rotation steps, each row followed by its count of steps
The counts run from 0 to 137.
[ 16.6 -28.1  14.4 -14.8 -26.0 -22.8  45.8   7.5   3.6   7.4   7.6 -13.5
  14.2   4.5   2.6   9.3  19.4 -10.1   4.3  46.1   3.6  -8.0  -5.7 -16.0
 -19.9 -13.4  -3.7  -7.1  15.2  20.3   5.6  -7.0 -25.5  13.9 -25.0   7.0
 -24.3 -11.4  -7.6  14.6 -25.9  19.2 -22.3 -29.8  54.4 -17.6  12.0 -10.2
   2.0  19.7 -29.6  -6.4  -0.8   9.3  -5.7  28.8 -29.1  -8.8] | 17
[ 18.6 -18.9  -4.6  24.6  19.5  -7.3  14.5  12.1  20.5  23.0   3.4 -11.4
   3.4 -19.2 -25.9   9.5  18.0  20.4 -26.6  25.8   7.7 -20.5   3.7 -28.8
 -39.6   6.2   2.4  24.3  18.2  20.8   1.4 -13.4   8.2  25.4 -35.1  24.0
   0.3   8.6  19.7  46.9 -23.6  24.1   0.1 -27.2  23.1 -30.9  -3.7 -11.7
  -5.3  18.8   3.3 -16.1 -17.9   1.6  -7.0   4.6 -18.4  13.8] | 44
[  9.9   3.5 -12.3   5.6  -7.2  -3.1  -6.0  25.0  17.1   7.4 -20.1 -20.4
  31.5 -45.0  16.1 -19.7   3.7 -18.5  -7.6  19.0  11.9  -2.9   3.8 -17.5
 -27.5  19.4  -5.2 -20.1  10.4  24.2  26.0 -25.3  -0.4  29.3 -14.2   8.5
  26.1 -15.8   2.2  40.4 -39.3  20.2 -12.9 -32.9  40.7 -26.4  -3.3 -34.7
  -7.3  23.5 -10.6 -18.8 -12.8 -18.2 -13.1 -17.0  -7.4  44.3] | 7
[  0.3 -14.8  25.1   9.4  -5.2 -31.7  40.8   8.7  -0.2  31.3 -27.3 -48.4
  36.7 -18.5   2.4  10.4  16.2   9.5 -22.9  22.5   0.5 -13.9 -18.3  12.2
  -9.0 -13.9  13.8 -29.6  12.7  22.8  -4.8 -19.4 -23.0   4.4  -3.6   3.5
   2.9  -2.5  32.3   8.8   8.7   8.8 -30.9  -5.7  48.2   9.7   4.2 -17.2
  -2.8  25.9  -0.8   6.9  11.5  -0.7  25.5  23.4 -17.1  25.6] | 109
[  5.9 -23.2   4.2  15.8  -7.5 -22.3  47.9   5.7  10.2   9.8  11.3 -26.8
  23.9 -13.4 -26.4 -31.4   3.1   4.2   8.0  19.2  26.6 -21.1 -16.4 -41.4
 -17.8  -2.1 -12.8   9.2   2.4  11.8 -20.3   0.2   4.2  33.7 -16.5  13.0
  11.8   8.2  26.4  20.0   3.6  16.9 -21.8 -37.5  49.1 -36.8   2.7  -2.3
   6.9   5.6 -24.9   8.6   7.0   7.7  -6.6   8.3 -16.1  -3.3] | 66
[ -0.2 -15.5  11.2  14.3 -11.3 -12.5  52.8  15.6   7.1  27.4  -9.0 -30.5
  19.0 -21.7 -27.3 -23.0  17.9  12.3   6.4  21.4  31.1 -32.4 -11.5 -23.0
 -31.5 -10.0  -8.2  14.0  -6.5  16.4  -9.8  -0.4  25.8  34.1 -28.4   2.1
  23.5  -7.5  22.4  32.8 -15.8   9.1  -0.4 -45.5  33.0 -41.1   0.1   8.6
  -8.5  10.2   2.4   0.5  -2.9  -3.9 -41.9  22.3 -11.2  -0.4] | 67
[ -4.9 -18.4  12.0  15.0 -10.2 -10.3  11.1  26.9  10.8  31.2  -5.5 -21.4
   1.7 -20.8   2.5  16.5  10.8  -2.3 -10.2  19.6  14.8 -45.3  10.9  -5.1
 -26.9 -24.8  -3.4 -18.2  13.7  50.6   9.6  14.4  12.9  23.8 -35.8   1.2
   3.1  -2.6  28.9  -1.3 -27.1  -0.7  -0.7 -44.3   9.4  -9.4  -6.3  25.4
  -7.3   7.2  -6.0  -9.8  17.0 -14.3 -30.6  43.2 -20.6  43.9] | 136
[ 11.1 -28.9  20.0 -25.0 -21.4  -9.5  40.2   5.6  -2.0   3.5 -27.1 -38.1
 -12.3 -10.3   2.2  -1.1  26.9  -0.2 -29.4  16.0   1.0 -13.4  10.5 -39.2
 -17.3 -35.5 -11.0 -12.9  -7.8  -4.1  11.6 -10.1 -10.3   8.6  -9.8 -10.9
 -10.9   9.5   1.7  13.3  -7.5  18.0 -35.9 -11.4  53.9  -5.2   1.5 -14.0
 -10.0  53.8  13.9 -37.5 -14.2  14.9   3.3  19.1 -24.7 -12.0] | 71
[ -4.0 -18.9  -2.5  18.4  10.6  -5.9  14.8  -9.8  11.4   1.0 -15.9 -67.4
  11.1 -31.1  -7.8 -31.0   1.9  12.7 -11.6  18.4   8.4 -17.0  -4.9 -39.6
 -27.2   0.5  -9.7  -1.8  -5.9   5.5  10.6 -20.9   1.3  25.4 -21.9  16.7
  23.9  25.1  27.5  35.2  17.9  10.9 -18.9 -30.0  46.4 -13.4 -20.4 -28.6
  -6.3  37.5   7.0  -8.7 -18.0  -1.5  15.0  -4.9   2.0  12.8] | 120
[-21.1  -3.2   7.6  -2.3 -35.5  -6.2  34.7  17.4 -15.8  31.2 -27.0 -47.5
  15.9 -31.3  24.2 -20.9  -9.6  -4.8   0.3   7.9  13.6 -37.7  20.2 -10.0
 -16.6 -38.3 -13.6 -17.7 -13.1  22.2  26.3 -15.9 -12.4  28.2 -11.1 -15.3
  10.4 -16.0  28.0  16.6   3.8   3.0 -12.6 -38.8  26.9 -22.2  -7.8   8.1
 -12.3  23.8  -1.0  -3.7  -4.5  -5.3 -16.1  22.5 -14.4  22.6] | 60
[ 33.4 -29.1  15.1 -11.9 -27.5 -41.5  36.4  16.1   7.4  11.4  -6.2 -13.7
  -2.6   0.4   8.6   3.0  26.7  15.1 -30.1  25.0  14.5 -16.9  14.9 -13.9
 -18.6 -31.1  -3.8  -9.9  -2.2  31.5 -17.8   7.6 -22.3  12.5 -24.4  -6.5
 -37.7   1.5   7.6   9.7  -3.7  17.1 -40.2 -19.8  39.9 -14.3  13.8   4.3
 -13.8   6.0 -10.7  -8.2   3.5  -1.3 -29.0  19.9 -40.1  10.5] | 47
[ -8.9 -17.3  11.9   6.4 -30.0  -3.5  31.0  -9.4  -4.3  15.0 -17.9 -39.3
  11.0 -19.2  22.4 -10.0  -2.6 -29.1  -7.8  38.1  21.0 -24.8  -1.7  -6.1
 -20.4   2.8 -28.5 -25.1  18.9   8.4  36.0 -21.4 -16.6  12.0 -27.1 -20.1
   7.5 -17.7   2.5 -10.7 -26.2   5.4   6.9 -40.0  48.9   8.8  -2.7 -26.7
 -12.1   6.9   2.5   4.5  12.0  -1.2  -2.5  29.2 -11.9  27.1] | 117
[ 24.6  -5.9  18.6  22.5 -15.3 -20.0  34.1   2.4 -14.8  45.4 -14.9 -31.5
  23.3 -18.6   6.6  21.3  15.3  15.1 -24.4  13.2  12.0 -23.2   6.9  -2.5
 -37.3 -24.6   9.4  -6.2   0.0  31.0 -24.9 -17.3 -27.4   7.9 -11.1 -15.7
  -9.5   4.8  29.2   5.9   5.6  23.9  -2.9 -17.7  22.3  10.4   8.1   7.6
  -0.5  21.3  -0.5  -9.0  -6.6 -21.2  -3.5  39.0 -35.7  18.7] | 23
[  3.5 -35.4  22.9   5.8 -17.6  -9.1  32.6  19.6   7.3  10.8  -2.9 -29.2
  10.6   4.8  -4.3  24.1  40.9 -15.4  -6.7  51.9   3.4 -10.1  -5.5 -13.1
 -20.6   3.9   0.7  -8.5  20.8  12.1  15.2 -11.3 -13.3  18.2 -46.5  13.0
 -10.7 -11.3   2.5  14.0 -43.5   9.7   1.5 -24.3  51.4 -22.0   5.4 -19.5
 -11.6  32.6 -11.6  -2.4  17.1  13.6  -7.7  30.3 -19.9   6.1] | 18
[ -3.3 -21.8  30.4  24.1  -5.8 -29.6  41.6  -7.3  -0.8  55.1  -4.1 -29.5
  27.1 -18.6  -3.3   9.3   3.6   1.6 -20.7  20.4  15.3 -31.4 -14.3   1.6
 -29.6 -11.0  -0.9  -8.2  23.0  23.2 -13.2 -20.2 -11.2   5.6 -10.0  -1.3
   5.5  13.2  33.0 -15.4   2.6  13.6 -18.5  -4.3  43.2  14.8  -0.3  -5.0
   0.5  12.6  -5.6   5.7   8.8  -6.3  30.4  50.8 -17.0  19.5] | 110
[ 15.5 -21.4  22.1   3.0   1.4 -51.5  25.8  16.8   4.5  16.6  10.4 -29.8
   5.8   4.2 -35.0  -1.0  21.9  19.3  -8.0  33.8  16.7 -29.9  -5.6  -8.1
  -9.6 -28.6  -0.8 -13.1   4.9  33.3 -21.5  11.4   9.6  19.1 -12.8  12.9
  -5.6   7.0  32.7  -5.0  -4.5  15.0 -36.9 -15.5  46.9 -25.1  -4.8   2.3
  12.0   4.2 -18.7  -2.0  13.3  17.5   7.3  25.5 -25.4  29.9] | 134
[  1.9 -27.4  18.7  30.7   9.6  -1.5  10.5  -6.9  41.5  15.4  14.0 -38.3
  22.2  -6.7  -5.5  18.2   9.2   8.1 -31.2  24.5  -1.6 -32.2  -2.8 -34.6
  -8.0   5.4   5.1 -15.5  17.9  29.9   6.7  10.0 -15.2  12.0 -52.5  26.3
  -5.5  44.8  29.0  31.4 -13.1   1.9 -27.1 -29.7  38.7  18.6  -0.4   0.9
 -21.3  29.1  -4.1  -0.5  21.6  -9.0  -9.7   9.2  -7.2  24.1] | 20
[ 45.2 -23.4 -12.4  22.3   9.4 -16.1  -0.2  16.7  23.5   9.6 -14.0 -28.5
  -1.5 -21.7 -18.5   9.6  26.0  24.1 -34.7  14.5  15.2 -16.8   8.9 -24.2
 -41.7   5.5   0.2  -4.5   5.4  19.7   1.5   3.3  14.5  17.3 -28.0   9.3
  -3.7   7.9  14.0  38.0  -2.9  15.4 -17.5 -31.4  24.6 -16.6   3.2  -6.7
 -11.1  31.1   0.1 -27.8 -13.2 -28.1 -25.6  -4.2 -25.1  23.0] | 45
[ 41.9 -18.1   3.0  23.5   8.5 -15.1   7.5  12.1  33.0  15.9  -5.4 -18.4
  32.0 -29.9   3.0  17.7   9.2  13.0 -21.1  20.6  -8.4 -15.3  -0.4 -23.2
 -22.3  14.4  13.4 -32.7  11.7  40.3 -11.6   2.4  -7.4  16.4 -30.4  20.3
  -5.5  18.0  19.7   9.0 -14.5  12.9 -17.7 -35.1  29.3   2.8   4.3  -1.5
  -6.6  33.9  -1.4  -8.0  15.0 -22.1 -28.1 -13.4 -16.0  33.3] | 76
[  4.9 -23.8   9.1  19.3   0.3  -5.9  32.2 -22.6   8.5  31.6  -5.9 -38.0
   5.5 -13.2 -10.7  -8.5  16.2   0.4  -0.6  30.0  17.4 -12.3 -14.3 -18.4
 -62.0   9.9 -11.0 -13.0  19.6  17.9   8.7 -30.0  -3.6   9.0 -30.5  22.6
  -0.1  13.0   5.6  13.2   1.1   7.8  -2.7 -26.9  37.7 -10.7  -7.4   7.3
  -1.0  30.6 -16.4  -0.7   0.1  14.0  22.4  36.9   0.1 -19.1] | 42
[ 10.8 -18.6 -13.2  13.8 -11.0 -19.5  29.5   5.4  -2.8   7.4 -20.6 -22.7
  12.2 -43.6   5.2 -14.2 -36.6  -3.3 -16.0  13.6  22.5 -35.4   9.3 -26.2
  -8.6 -20.5  -9.3 -10.9  -5.4  22.3   0.2  17.8  -6.3  33.0  -7.2 -15.7
  -4.2   8.5  25.2   1.2  10.5  15.6 -35.8 -55.5  19.0   5.2   5.5 -11.1
   0.3  11.2 -20.3 -25.2   1.2 -29.0 -26.6  -4.0 -47.0  41.6] | 114
[  7.0 -26.7   6.6   1.6  -1.7  -3.0  -0.3  -1.4  27.5  -9.0  -4.4 -44.1
  -7.2 -17.9  10.7 -24.3   4.2 -29.9 -18.9  33.2  23.3 -12.6   0.6 -42.6
  -2.6  -2.2 -11.5 -28.6  -1.3  13.5  20.8   3.5 -19.1  18.6 -25.4  15.4
   0.3  14.4 -13.9  11.3 -15.8   8.3 -29.2 -31.9  57.9 -10.6   3.9 -13.1
  -3.3  30.2 -20.0 -29.1   2.2  -2.6   0.4   9.0 -14.4   1.5] | 95
[ -4.4  -8.4  17.2  -3.6  -6.6 -26.4  41.3   1.7  21.5  22.8 -12.5 -36.9
  14.4  -7.5 -16.5 -35.9  22.6  11.3 -19.1  39.6  33.6  -9.0 -20.8 -21.0
  -1.3  -4.7 -15.3  -8.6  17.3  14.5 -14.7  -8.4   1.5  14.7 -16.6   9.3
  12.1 -10.7  11.4  27.2   3.9  17.8 -42.3 -15.4  65.2 -22.9   8.9   3.6
   0.6   6.4   1.5   9.4   5.7  23.6   8.7  12.6  -2.9   1.6] | 10
[  3.9 -16.0   7.2  11.2 -12.0 -21.6  25.7  15.2   1.3  13.2 -19.1 -45.8
  27.9 -20.5   8.1 -10.2  19.1 -16.5  -9.8  35.5  20.1  -5.4 -11.8  22.8
 -19.5  12.8 -11.5 -23.4  36.1  21.6  12.6 -28.6  -4.0  22.3 -25.6 -13.4
  14.0 -35.1  10.1  -0.8 -30.5  22.5 -11.0 -26.2  49.3 -16.8   1.0 -30.3
 -15.4  -4.4  -9.4  11.6   8.1  -6.1   5.6  11.7 -10.0  44.0] | 86
[ -4.5 -16.0  19.4  25.3  -1.9 -14.7  -1.4   0.0  28.7  23.2 -11.2 -41.5
  14.0 -24.7   7.3 -17.2   6.9 -25.5 -31.9  39.1  31.8 -19.5  -8.9  -5.2
 -16.0  25.6 -18.3 -21.3  40.7  17.0  17.0 -14.3   3.9  23.3 -28.7   5.6
  26.5  -2.1   5.6  -0.3 -16.3   7.4 -16.7 -23.3  52.1   7.1  -3.0 -23.9
 -17.5  -7.7  -2.1   4.5  19.3  -7.5   2.9  27.3  -1.4  46.5] | 87
[ 16.8 -33.0  21.7 -22.4 -22.8 -35.5  30.5  19.3  -9.0  12.3  -2.3 -34.3
  -8.8   7.2   7.7  25.2  37.3   6.0 -23.8  38.7  18.2 -20.0  10.1   7.2
 -27.6 -34.7   0.1 -23.5   7.0  20.3  -0.8   0.2 -16.0  28.0 -28.8  -8.3
 -30.1 -11.3  16.7  -1.0 -27.2  17.0 -16.8 -10.6  46.9 -17.7  10.4   1.8
  -4.2   5.5   4.2   1.3  13.0  14.1 -13.6  39.3 -31.9  10.8] | 48
[ -8.4 -32.4  16.1  34.1   0.6  -3.1   8.1   3.0  28.7  11.9   9.2 -41.0
  15.7  -7.3  -1.3  24.7  25.3  -9.6 -12.9  38.0   8.0 -28.0 -11.9 -19.8
 -14.5  14.3  12.7 -23.4  23.6   9.7  26.3   1.4  -2.1  17.2 -52.0  32.7
   2.0   0.4  17.0  22.7 -40.4   5.1   1.0 -28.2  36.3  -2.2  -0.5  -6.9
 -15.9  30.2   1.1  -4.5  22.3  -5.4  -4.7  35.5  -4.4  19.3] | 19
[ 17.0 -18.4  26.5   0.5 -13.7 -32.4  33.3   6.0  -5.4  34.3 -13.9 -44.3
   4.4 -12.8 -10.1  19.1  24.2   9.4 -30.0  19.6  23.4 -36.6  -7.2  14.4
 -36.9 -25.4  -6.9 -20.1  15.2  28.4  -9.7  -7.7   4.8  12.6 -19.4 -13.9
  -7.8   1.9  23.5 -12.0  -8.6  15.0 -18.6  -6.0  34.9  -0.1   3.6  -3.8
  -8.3  10.2  18.6   2.6  20.2  12.0   5.2  38.3 -25.8  17.0] | 79
[ 11.8 -32.4  16.9  -1.0 -15.4  -9.7  27.1 -11.1  -5.6  14.7  -8.4 -36.2
   2.1  -7.6  -2.8   9.8  18.4 -12.2 -10.5  26.8  -5.4 -19.9  -5.0 -29.6
 -36.7 -29.8  -0.5 -26.6  -5.0  10.1   7.3 -18.2 -14.4   5.3 -19.8   1.6
 -18.3  19.7   8.6  -4.1 -14.7  14.3 -17.5 -21.7  56.9  -5.3   5.0   2.7
   4.1  50.8 -16.2 -26.3  -0.2  10.9  16.6  45.0 -31.2 -24.2] | 72
[ 25.5 -22.4   1.3 -12.9 -36.8 -14.8  40.2   5.0   8.6  25.8 -11.2 -16.9
   4.1 -14.9  15.6   3.1  13.9 -13.4   0.5  32.5  11.4  -7.0   6.7 -33.8
 -16.6 -26.9   3.1 -33.8  -4.3  27.3   9.0  -5.0 -32.5   9.5 -13.7  -0.5
 -28.6  -1.1 -19.9  13.0  -9.7  13.1 -39.4 -32.7  42.9  -3.3   9.0  -4.0
  -0.4  44.1 -31.3 -27.2  -5.1 -12.7  -4.9  18.3 -32.5  -9.1] | 16
[ 14.9 -14.5   4.5   2.2  -9.8  14.1  36.2  12.8  25.1  29.5 -11.0   0.7
   6.8 -22.3   4.0  -3.2   4.4   1.1 -52.2  14.9  15.9 -33.4  19.5 -44.2
 -21.5  -6.2 -22.7  -0.9   1.6  22.3   1.5   4.9   5.6  17.2 -35.8 -13.1
   3.9  13.8   2.1  28.5 -23.9  17.4 -14.3 -27.2  35.6  22.5  11.7  12.4
 -20.5  21.1  16.5 -11.0   3.7  -7.0 -39.6  16.3 -22.2  19.3] | 69
[ 10.2 -27.9   9.6  -8.5 -10.6 -11.9  13.4   5.5  22.0 -11.6   9.8 -46.7
   4.9  -0.2   4.0 -30.5  14.3   0.5   0.9  25.2  13.1  -4.3  -4.2 -52.3
  -1.1 -10.8  -6.2 -23.8  -7.4  18.7   4.7   3.1 -18.3  24.4 -35.1  34.1
  -0.9  13.2   3.1  25.4  -8.0   7.4 -37.1 -32.1  63.4 -31.2  -3.9  -9.4
  -7.1  26.7 -28.0 -16.3   6.5  15.0   2.4   1.7  -9.4 -13.7] | 96
[ 23.7 -15.6 -11.3  24.0  -4.0 -20.8  28.1  -8.8   9.8  14.2 -10.6 -55.2
  13.0 -40.1 -14.4 -34.7  -5.2   7.3  -3.7   0.8  22.9  -3.5  -5.0 -34.7
 -39.4  -2.7  -6.3  -9.2 -12.9  11.6 -12.6 -22.9  -6.8  19.1 -16.2  11.8
  12.3  20.4  24.4  21.4  25.9  17.4 -18.8 -37.1  43.1 -12.6  -4.2 -11.2
  -6.3  34.8 -10.3 -11.3 -10.6 -14.1  11.1  -2.2  -6.1  -1.4] | 121
